(in the rows, 128 means zero)
Families of rows that turns and mirrors carry onto each other, the same ones carrying the whole set onto itself: the rest of each named row's family, in list order:
3 families of 6 rows:
Q: [152 145 131 160 142 170 130 157 118 115  84 131 142 135 136 129 120 137
 128 115 106]
G: [151 141 129 159 151 187 139 141 138  94 123 138 130 132 140 127 105 114
 146 134 138]
K: [123 128 143 132 126 130 102 125 109  92 128 130 122 143 150 129 139 157
 145 124 146]
J: [155 126 142 162 112 133 125 131 127 107 102 123 115 136 158 120 140 175
 132 124 142]
V: [156 137 127 157 152 174 130 161 122 109  79 114 142 139 137 124 127 128
 122 116 120]
Y: [124 117 147 136 129 119 116 115 113  99 113 132 121 145 145 124 145 155
 138 125 139]
C: [132 124 129 141 117 142 125 118 133  93 142 116 119 116 136 116 123 149
 148 128 156]
R: [144 147 123 160 160 180 137 147 122  93 114 133 140 127 148 117 111 109
 149 131 139]
Z: [129 115 124 156 116 154 141 132 122  99 134 116 109 116 144 106 126 152
 144 129 161]
U: [152 120 137 172 113 142 108 130 123 110  99 121 120 125 161 133 136 169
 134 117 141]
S: [107 118 141 135 124 134 104 127 108  98 113 128 113 150 146 126 137 147
 148 117 146]
L: [129 120 140 128 167 163 128 155 122  97 103 150 131 146 135 135 132 119
 118 134 131]
P: [153 128 132 159 151 162 120 165 135 119  86 128 149 139 143 135 124 125
 125 109 118]
D: [131 136 124 148 104 145 129 131 126  96 130 116 107 119 138 106 129 148
 141 132 159]
W: [154 133 121 165 154 181 148 145 128 106 117 122 146 130 137 121 118 108
 140 127 141]
A: [149 132 128 166 105 129 119 125 133 110 100 124 117 121 148 115 131 165
 133 118 134]
X: [122 124 131 139 167 156 129 154 123 103 103 154 139 149 144 126 124 105
 136 125 138]
H: [133 119 138 137 175 162 123 163 132  95 104 145 132 152 151 127 122 119
 126 126 130]

The rest of the family of A: Y, C, P, W, X
The rest of the family of U: Q, G, Z, S, L

Families of rows that turns and mirrors carry onto each other, the same ones carrying the whole set onto itself: the rest of each named row's family, in list order:
5 families of 6 rows:
varot: [136 119 119 114 120 110 145 144 138]
vuso: [121 122 134 134 105 117 108 129 126]
bim: [123 145 111 123 118 131 147 112 144]
dakem: [121 140 113 126 110 132 148 114 140]
tipu: [135 126 122 119 113 115 138 154 139]
lenaz: [139 117 120 125 118 107 131 152 135]
lide: [138 126 116 120 113 111 139 149 140]
fote: [117 142 126 129 158 146 141 114 127]
gok: [142 131 120 126 160 125 146 144 131]
zizab: [115 136 129 134 160 140 132 107 128]
mup: [142 126 121 132 158 121 135 149 120]
tus: [115 147 129 135 149 148 129 108 129]
pevez: [117 134 115 119 122 131 153 114 145]
ril: [111 134 133 135 152 146 135 108 130]
vol: [114 128 143 141 108 118 113 120 127]
Fomi: [124 129 145 140 152 133 102 135 122]
mezi: [116 138 118 127 111 130 149 110 139]
zes: [143 130 113 130 164 123 132 139 130]
Komu: [125 130 141 134 153 130  99 139 125]
pomo: [111 128 136 134 106 128 107 122 133]
ras: [126 129 138 139 144 135  97 145 127]
gepi: [120 139 124 137 159 143 134 108 128]
bukom: [114 124 141 136 102 123 119 127 127]
nipa: [113 139 118 118 113 136 140 109 143]
pab: [130 127 141 143 145 125 102 141 117]
leg: [137 126 129 117 121 108 136 154 141]
mogi: [144 130 117 128 163 126 132 146 131]
tosad: [114 126 141 132 101 121 114 131 131]
vanit: [145 127 109 135 158 124 141 140 130]
dasik: [123 135 138 142 145 137  98 133 116]

The rest of the family of pomo: lenaz, gok, tus, pevez, pab
The rest of the family of Fomi: lide, mezi, gepi, mogi, tosad
The rest of the family of vol: bim, ril, ras, leg, vanit
The rest of the family of dasik: varot, vuso, fote, mup, nipa

